Look-ups in named tables: a row name and a column name give one cell, copied from the table.

Table segibov
|  | lamoluv | rodilo | nis | zel | zib |
|---|---|---|---|---|---|
| ril | 561 | 486 | 424 | 579 | 566 |
| zem | 29 | 113 | 296 | 615 | 797 |
| sul | 852 | 783 | 496 | 465 | 510 |
| zirebup | 818 | 719 | 450 | 820 | 570 |
| gupekof | 558 | 477 | 446 | 335 | 451 |

rodilo of gupekof = 477
lamoluv of gupekof = 558
rodilo of zem = 113
nis of zem = 296
rodilo of zirebup = 719
lamoluv of zem = 29
rodilo of sul = 783
zib of ril = 566
nis of zirebup = 450
zel of zem = 615
zel of sul = 465
zib of zirebup = 570
lamoluv of ril = 561
lamoluv of zirebup = 818
nis of sul = 496
zel of gupekof = 335
nis of gupekof = 446

nozedes.tsv
	lago	runegu	kevener	lubun	zad	maseman	sur	fodutem	kesebul	peg
govume	4.38	5.17	2.18	7.28	4.24	7.82	6.49	6.04	3.57	7.28
meramis	4.08	2.86	3.50	3.62	6.91	4.01	7.64	4.43	3.44	2.75
birovek	6.63	3.25	4.51	4.36	2.93	7.66	7.58	7.45	4.01	3.06
vuluz	5.65	7.69	7.32	2.65	5.31	6.93	5.96	6.89	5.30	2.36
fufik	4.90	6.15	5.35	5.01	3.94	4.07	5.73	3.68	2.24	6.50
vudazon	6.08	4.90	4.57	5.25	6.76	6.67	4.07	2.42	7.69	3.72

What is the zad of vuluz in nozedes?
5.31
What is the peg of govume in nozedes?
7.28
What is the zad of meramis in nozedes?
6.91
What is the peg of vuluz in nozedes?
2.36
What is the runegu of meramis in nozedes?
2.86
What is the lago of govume in nozedes?
4.38
What is the fodutem of vudazon in nozedes?
2.42
What is the maseman of fufik in nozedes?
4.07
What is the lago of fufik in nozedes?
4.90
What is the peg of meramis in nozedes?
2.75
What is the fodutem of govume in nozedes?
6.04
What is the zad of birovek in nozedes?
2.93
What is the kesebul of govume in nozedes?
3.57
What is the kesebul of vudazon in nozedes?
7.69
What is the runegu of fufik in nozedes?
6.15
What is the kevener of govume in nozedes?
2.18
What is the kesebul of birovek in nozedes?
4.01
What is the runegu of vudazon in nozedes?
4.90

Table rezode
	resi	tozo	puf	nidadef	ruto	fakagu	nuvigi
pani	0.34	0.25	0.53	0.02	0.26	0.79	0.05
pap	0.12	-0.42	0.19	0.07	0.13	0.49	0.43
gezenek	0.31	0.11	0.45	0.19	0.74	0.07	0.27
nop	0.21	0.37	0.08	0.26	0.18	0.12	0.29
selofi	0.18	-0.65	0.64	0.52	0.76	-0.03	0.47
dok	0.47	0.28	0.29	0.34	0.41	0.11	0.01
zaratoz	0.40	0.30	-0.12	0.18	0.58	0.43	0.27
veg	-0.07	0.28	0.58	-0.24	0.05	0.64	0.22

zaratoz, puf => -0.12
dok, nuvigi => 0.01
veg, tozo => 0.28
zaratoz, fakagu => 0.43
pani, nidadef => 0.02
nop, fakagu => 0.12
veg, ruto => 0.05
gezenek, tozo => 0.11
gezenek, ruto => 0.74
selofi, puf => 0.64
zaratoz, resi => 0.40
veg, resi => -0.07
pap, nidadef => 0.07
pani, resi => 0.34
gezenek, nidadef => 0.19
zaratoz, ruto => 0.58
pap, fakagu => 0.49
veg, puf => 0.58

Table nemeb
,gifeg,zesatus,lilotoz,vud,luzepu,seg,risi
fadokop,-13.44,23.41,-16.05,13.56,-1.30,15.36,7.46
pozotes,28.10,-49.89,48.94,-14.13,37.05,-30.57,37.16
mekitu,20.26,57.02,31.02,16.90,-5.56,51.90,-28.22
puveba,-91.64,26.39,-48.84,-3.96,-14.73,16.85,12.91
lezofi,-10.23,3.56,36.88,-10.92,11.64,11.75,5.21
fegilu,33.93,44.18,19.51,24.87,-0.55,39.33,-17.45
tapon,37.20,18.80,14.45,20.58,10.06,16.81,1.44
rop,26.75,10.55,-3.35,21.65,10.46,6.53,13.42
rarita,33.54,-5.94,33.34,6.25,18.89,1.02,12.42
seduno,-36.28,-45.12,8.18,-21.12,22.83,-32.62,45.20
ridigef,27.55,91.40,-28.46,51.67,-21.35,65.67,-33.35
dit,91.02,17.40,-24.79,54.67,15.55,4.60,13.71
liror,-14.51,4.20,0.62,1.45,7.57,3.61,15.36
lokipa,21.00,29.78,-0.04,23.55,2.56,23.93,-2.64

zesatus of pozotes = -49.89
risi of dit = 13.71
lilotoz of rarita = 33.34
lilotoz of liror = 0.62
luzepu of puveba = -14.73
gifeg of lokipa = 21.00
zesatus of dit = 17.40
luzepu of tapon = 10.06
risi of rop = 13.42
vud of lokipa = 23.55
gifeg of seduno = -36.28
gifeg of pozotes = 28.10
risi of fadokop = 7.46
vud of liror = 1.45
risi of lezofi = 5.21
seg of rop = 6.53
luzepu of dit = 15.55
luzepu of pozotes = 37.05
lilotoz of tapon = 14.45
gifeg of puveba = -91.64
Which row has the largest zesatus? ridigef

dul
        nare  radole   noz  feke
bedov   8330    2779  3431  1810
fekiso  4353    8713  3011  3953
sen     8741    4819  7771  8973
zavil   7040    7043  5394  3314

nare of fekiso = 4353
nare of bedov = 8330
feke of zavil = 3314
noz of sen = 7771
radole of fekiso = 8713
radole of sen = 4819
radole of zavil = 7043
noz of fekiso = 3011
feke of fekiso = 3953
noz of bedov = 3431
nare of zavil = 7040
feke of bedov = 1810
radole of bedov = 2779

Table pog
	ril	motaf	ropa	ros	fiz	dul	pez	vikanip	lafoges
kerilo	4.9	2.8	8.5	4.8	2.9	4.2	2.1	4.4	5.8
rete	3.4	6.0	2.5	4.7	7.8	3.9	5.9	6.6	5.2
sanevok	4.9	4.6	4.6	5.4	7.8	4.4	5.5	4.5	3.3
rodoge	4.8	5.4	4.2	4.7	4.9	5.0	5.3	5.2	5.8
bep	2.1	7.1	0.2	4.7	9.6	3.4	6.8	8.1	5.4
nefu	5.9	4.0	6.8	5.2	3.6	5.5	4.3	3.5	4.6
vefis	4.1	3.8	6.8	4.6	3.3	3.8	3.0	5.7	6.9
vefi	6.2	4.9	6.0	4.9	2.2	6.3	5.0	3.9	5.6
ret	4.0	5.6	2.9	5.0	8.1	4.1	6.0	5.7	4.1
loz	5.1	5.1	3.9	5.4	7.7	4.8	6.0	4.4	3.2
pomo	5.9	5.3	4.3	5.3	6.2	5.8	6.0	3.8	3.5
mok	6.0	4.2	6.6	5.2	3.6	5.6	4.5	3.6	4.6

What is the dul of rodoge in pog?
5.0
What is the motaf of rete in pog?
6.0
What is the motaf of ret in pog?
5.6
What is the ril of vefi in pog?
6.2
What is the pez of nefu in pog?
4.3
What is the vikanip of sanevok in pog?
4.5
What is the ril of kerilo in pog?
4.9
What is the motaf of vefis in pog?
3.8
What is the ros of nefu in pog?
5.2
What is the ros of kerilo in pog?
4.8
What is the motaf of vefi in pog?
4.9
What is the ros of mok in pog?
5.2
What is the lafoges of pomo in pog?
3.5
What is the dul of pomo in pog?
5.8
What is the pez of mok in pog?
4.5
What is the fiz of rete in pog?
7.8
What is the fiz of nefu in pog?
3.6
What is the dul of kerilo in pog?
4.2
What is the ropa of rodoge in pog?
4.2
Which row has the largest fiz? bep

